Rows are one point carried round by a steady rotation, each followed by how many ticks it has turned.
The counts run from 0 to 172.
[-16,2,-3,6,-2,23,-6,-26,-7,-2,-9,-21,0,15,-5,-12,23,1,17,5,-18,13,4,10,6,9,-4,3,-6,24,19,23,-7,2,-6,8,-9,4,24,19,25,2,-43,25,-25,-37,-24,27,-27,6,-4,15,23,14] | 24
[-5,-29,-18,5,-1,22,49,10,-6,-34,-22,-18,4,19,2,-22,-11,24,7,-3,29,-13,5,9,20,22,10,1,10,11,20,16,8,-22,-9,-10,-6,-13,1,12,-25,-11,-2,13,6,11,7,-27,0,8,22,9,13,9] | 150
[29,17,-6,-34,7,-3,10,6,30,7,6,17,13,-3,17,5,-16,-14,-15,3,-3,10,-26,-21,-10,-9,28,-25,4,-1,15,-3,-15,-2,-32,11,-5,-4,3,-9,2,-10,-6,-2,22,49,1,-11,-16,-3,-25,-15,-3,-10] | 99
[21,-16,-16,-29,-7,19,35,2,1,7,-31,5,-13,19,6,-15,-9,-9,9,-14,-14,7,-26,22,-6,10,2,9,9,16,18,0,6,-6,-1,-34,35,3,-14,-5,-27,0,15,-1,-3,3,-2,-20,-4,-2,-15,9,64,-6] | 130
[0,7,26,-37,0,2,-24,9,10,12,-3,18,-4,-26,3,10,-15,-32,9,-15,-12,38,-38,7,-26,5,6,2,21,10,-13,6,7,2,-25,-26,16,-6,-1,-12,3,-1,5,-17,-12,-1,24,3,12,-24,4,-6,1,21] | 86
[12,1,-2,20,-24,0,9,12,4,-30,4,-5,-8,1,5,-1,-15,12,15,8,20,-15,-13,-5,-24,29,14,-6,5,40,22,33,6,14,-9,37,-26,22,19,-10,10,9,-6,18,-14,0,-15,-4,14,-10,33,31,-8,19] | 47
[19,-20,-6,-6,28,11,0,-29,16,7,4,-1,5,-15,-9,-13,-3,-6,-27,10,16,15,-8,-7,17,-20,14,16,5,-22,-1,-26,28,-15,-32,-15,23,-18,-12,17,17,-15,41,9,3,23,13,12,19,0,-8,-45,-9,1] | 102
[-6,2,-15,-2,25,35,4,-25,4,-7,-16,12,12,-7,-5,-13,-28,26,1,13,5,14,21,-12,6,-5,8,6,14,37,-16,-32,5,-28,8,-3,31,-31,-8,-15,-2,2,-10,13,5,-17,15,-5,-12,-10,-4,-31,29,-9] | 14
[24,-3,-9,-17,23,21,-22,23,12,-5,9,-21,1,-6,-3,13,-9,-13,-8,-7,11,4,-29,3,-10,19,3,-9,-1,-8,15,22,5,10,-42,12,-18,0,16,14,-20,9,3,-6,19,4,34,6,2,23,10,-1,-44,14] | 77
[-20,-5,18,-11,-2,30,24,20,13,-1,-20,0,14,-1,0,-21,4,3,-2,17,-8,21,-5,1,-11,9,-7,12,1,33,4,-15,18,-19,11,-5,19,9,10,-10,-33,-4,-23,16,4,-22,-4,-39,-35,5,18,23,5,26] | 37
[5,7,-38,4,-6,8,31,-18,-1,11,-24,-10,12,25,8,-27,15,4,-12,14,-9,-7,0,-9,21,7,4,-20,7,22,30,-7,11,-22,6,1,8,5,-11,8,5,-13,-21,31,5,1,-44,7,-32,6,-23,32,-9,-3] | 142
[-6,-1,-14,15,-2,14,-14,13,16,-2,-26,5,16,-10,-15,6,0,-2,-7,23,22,9,24,-15,-7,10,17,-5,1,25,7,33,27,-13,-17,26,-12,2,-1,15,5,-9,-23,36,8,16,-10,11,-1,-2,10,12,-43,35] | 54
[36,-21,-5,16,17,22,21,-20,-3,-19,-4,-25,-19,31,7,-28,9,22,5,3,-3,-33,-14,-2,0,6,0,16,-29,29,36,7,9,7,-1,11,-7,22,6,0,-21,13,6,12,-6,-34,7,-13,-13,10,2,-2,-9,-13] | 28
[5,33,0,-17,27,-5,-22,22,11,23,10,3,12,-19,-6,-2,6,-15,-7,19,-21,30,8,-4,6,-3,6,-10,3,-4,-2,-13,2,-2,-19,-10,-9,12,2,-1,16,3,-34,8,20,-22,-17,16,-21,-9,-14,3,-61,19] | 74
[-22,-28,-3,0,16,45,30,-23,1,-31,1,-19,14,-11,2,-18,-5,28,5,-7,20,7,-14,3,-2,13,11,11,1,17,0,0,14,-16,-2,8,-10,-19,12,13,9,-19,-18,10,-18,-11,10,-21,-5,17,16,-10,49,11] | 16
[9,-21,-26,22,3,27,-6,-30,11,-3,-37,-3,-12,14,-25,-6,-7,21,9,22,17,7,19,-22,-3,9,0,7,-17,38,20,35,24,-25,0,36,2,-11,0,10,-12,-4,17,21,-5,-19,14,20,-8,17,3,-10,0,6] | 145
[11,-11,-13,-4,-2,0,28,-24,-26,-10,-17,-6,-6,26,5,-43,0,12,20,-18,-14,-4,-3,24,21,-6,6,8,7,6,20,4,-10,-11,2,-31,13,8,-11,-7,-8,12,-3,7,-9,-21,-2,-13,0,-24,-18,-12,44,-18] | 20
[-10,-20,10,-6,14,17,28,20,15,-12,-21,-10,-6,-5,-30,-14,6,13,-3,8,0,6,-9,14,-1,10,7,18,-15,-16,12,4,34,0,-22,-4,-1,20,2,19,-34,1,8,8,8,0,5,-29,-6,13,42,15,-52,11] | 170
[-23,-18,10,-6,-14,0,42,5,5,-8,-7,0,8,-1,-18,-20,11,27,11,-5,8,18,5,11,3,-2,24,8,3,-26,12,11,15,-9,-21,-8,-20,10,4,11,-6,-19,-1,4,2,6,-3,-30,-3,-3,30,12,-36,30] | 60
[31,19,16,-6,-1,-22,-2,12,-13,-11,17,-3,-16,9,-1,-4,-4,2,13,4,1,-7,6,24,-5,-10,25,10,8,-21,13,26,-1,18,-35,7,-10,20,-4,7,6,20,-8,5,14,1,-2,22,27,-19,-10,-19,-48,-4] | 71
[5,-37,22,-21,10,6,24,-24,1,-6,13,1,-10,3,4,-26,7,7,5,-22,-2,-3,-48,10,-2,-8,11,21,-15,-16,12,5,-3,1,-18,-24,2,-2,1,0,23,-15,15,-17,-40,-11,20,-17,3,-2,6,-31,40,-14] | 109
[-6,5,-34,-18,15,14,1,-33,-27,-7,11,-34,5,18,3,-2,11,13,2,-22,-9,-3,-11,28,18,17,0,-10,19,-5,10,-12,-23,-5,-23,-14,-13,-5,14,19,33,17,-22,-3,-13,-12,-10,43,9,9,-22,-17,41,-15] | 113
[13,21,-34,-2,-9,7,-3,-19,-6,4,12,-12,0,10,15,6,-3,16,-6,-2,-9,1,-12,4,-4,10,24,-14,24,24,6,-33,-4,-4,-11,8,6,-8,6,6,43,14,-12,11,0,27,-43,30,12,-1,-30,-4,43,-7] | 2
[2,-22,-32,-21,24,39,-13,-25,3,8,-11,-17,-15,8,-15,5,-4,37,-13,12,-10,19,-1,-8,5,18,-2,16,-6,15,-3,-38,15,-22,6,7,24,-20,-7,5,-5,17,4,5,7,-29,13,8,-10,20,-3,-22,18,-5] | 125
[3,34,-6,-18,16,-2,-27,17,10,6,16,-8,15,-7,-4,20,-18,-6,-6,16,-18,27,9,-7,-3,9,14,-7,0,-2,-1,-20,-14,-9,-22,16,-12,13,10,-8,0,19,-39,-6,34,-4,-10,5,-16,-5,4,-6,-46,10] | 75
[39,15,0,-1,23,22,12,5,4,-1,26,-20,13,12,25,-21,-8,11,-23,7,-15,-36,-13,-4,12,10,14,-8,-2,14,4,-45,2,13,-16,11,-2,-10,11,-5,-4,17,-25,10,14,3,-11,-7,-11,17,-14,-4,16,-22] | 119
[27,32,-11,10,14,13,-3,1,-15,-13,-22,-4,-1,15,26,-21,-19,-5,13,11,-14,-25,13,-6,-6,15,-2,-10,5,53,21,21,-22,11,0,19,-1,6,13,-21,-5,18,-35,27,6,-32,10,18,-17,-11,-25,6,26,-7] | 26
[34,-10,-20,22,12,13,0,-9,-10,-25,-14,-24,-13,4,25,-26,-10,-4,1,-3,4,-23,-38,7,-12,25,-8,-2,1,50,19,6,11,-4,1,1,-5,11,3,-26,-5,7,22,4,-15,-33,4,9,17,-17,8,11,22,-14] | 138
[8,-22,-4,20,18,13,-5,-21,22,-10,-37,-3,6,0,-4,-9,-1,-4,7,20,24,16,5,-24,-2,6,-2,17,-13,36,15,29,35,-18,-1,11,11,-8,1,10,-9,-26,7,27,-18,-29,11,-2,-15,2,6,-5,-4,16] | 146
[-3,-3,-39,-10,2,25,0,2,3,13,-24,-18,-3,33,-12,3,7,17,-5,4,-11,6,31,-1,11,10,-6,-16,4,10,37,10,7,-17,-6,8,15,-7,-4,25,-20,9,-24,20,24,6,-18,15,-28,28,-20,9,10,7] | 32
[16,18,-29,-26,-12,-14,-31,-21,-7,27,6,-9,-8,8,4,12,4,-20,-8,-10,-15,18,-37,2,7,0,4,-15,16,-1,15,0,-19,-14,-26,-20,-1,7,-12,-5,29,2,22,-7,-1,12,-17,43,-6,-21,-30,-7,-14,-10] | 93
[6,-19,-6,4,-7,11,15,-12,-22,-9,-15,-5,-15,13,-18,-19,3,45,5,-5,-5,-15,2,34,-11,0,11,33,14,20,-11,-28,19,3,2,-10,25,4,-5,-10,16,23,22,13,-17,0,-16,-2,30,-2,-3,-8,48,-14] | 132
[-1,14,-8,4,-7,5,-10,8,10,10,-19,0,-3,12,-23,5,12,3,6,19,-7,25,31,-8,-14,11,10,-3,-17,8,31,25,8,-4,-19,31,-14,15,15,22,0,11,-38,23,0,-16,-11,17,-35,23,-1,12,-42,22] | 165
[15,-15,35,-24,12,13,23,-18,-3,-4,6,2,11,-6,19,-41,11,-11,8,-11,-13,3,-33,3,15,-16,11,15,5,-13,-2,-22,7,0,-25,-39,9,0,4,-1,21,-20,-7,-6,-31,-3,-12,-16,-5,-9,-11,-16,30,-8] | 110
[12,-8,-4,11,-25,-7,7,1,1,-2,-12,6,-17,14,3,-8,9,-7,12,-4,9,-10,-19,1,-19,11,25,2,-6,25,40,48,0,1,-5,14,-27,37,8,-8,4,-9,10,19,-16,-9,-6,8,-2,-13,16,33,-27,11] | 48
